Here are some points, each followed by its number:
Array([ 0.238,  0.797, -0.588,  1.398,  2.168,  0.516, -0.259,  0.923]) 0
Array([ 0.602,  0.072, -0.335, -4.511,  3.292,  0.022, -1.360,  0.163]) 1
Array([ 0.318, -0.841, -0.401, -1.134,  2.756,  0.337, -1.625, -0.306]) 2
Array([-0.761,  0.273, -0.524,  0.963, -1.757,  0.038,  0.719, -0.266]) 3
Array([-0.322, -0.917, -0.620,  0.094, -1.146,  0.146,  0.406, -0.612]) 4
Array([ 0.195,  0.687, -0.663, -1.433,  3.513,  0.314, -0.816,  2.516]) 5
Array([ 0.369, -0.159,  1.090,  0.655, -1.545,  0.042,  0.733, -0.446]) 6
Array([ 1.461, -0.604, -0.458,  1.530,  0.426,  0.127,  1.288,  1.640]) 7
Array([ 3.805,  0.034,  1.618,  3.108, -0.582, -0.077, -0.436,  1.377]) 8
Array([ 0.004, -0.842,  0.516,  4.001, -1.108,  0.306,  0.304, -0.445]) 9
Array([ 0.044,  0.293, -0.280, -4.419,  2.979, -0.140, -2.450, -0.676]) 10
New points follow, each followed by the number of its nearest point above by angle.
Array([ 3.217, -0.095,  1.216,  0.365,  0.110,  0.022, -0.319,  2.415]) 8
Array([-0.139, -0.562, -0.446,  1.012,  0.800,  0.119,  0.767,  1.505]) 7
Array([-0.572,  0.414, -0.341, -1.580,  0.556, -0.466, -0.366, -0.659]) 10
Array([ 0.572,  0.513, -0.456, -1.522,  3.431,  0.584,  0.117,  2.632]) 5
Array([-0.636,  0.071, -0.646,  1.972, -0.127,  0.151,  1.535, -0.186]) 9
Array([-0.964,  0.952,  0.205,  0.172, -1.710, -0.154, -0.469, -0.636]) 3
Array([ 3.636, -0.027,  1.404,  1.148, -0.988,  0.013,  0.188,  1.448]) 8
Array([ 1.036,  0.240,  0.359,  1.521,  0.316, -0.061,  0.112,  0.528]) 8
Array([-0.313,  0.662,  0.871, -2.086, -0.649, -0.522, -0.973, -1.075]) 10
Array([-0.566, -0.475, -0.511, -1.702,  1.084, -0.123, -1.286, -1.065]) 10
Array([-0.714,  0.012,  0.335,  0.034, -1.745, -0.037,  1.104, -0.283]) 3
Array([-0.764, -0.666, -0.627,  1.613, -0.038,  0.354,  0.448,  0.165]) 9
Array([-0.046, -0.047, -0.547, -1.392,  1.629, -0.371, -0.859, -1.267]) 10
Array([-0.264, -0.055,  0.339, -1.067, -0.231, -0.416, -0.707, -0.882]) 10
Array([ 0.037, -0.612,  0.698, -2.286, -0.082, -0.431, -1.604, -0.948]) 10
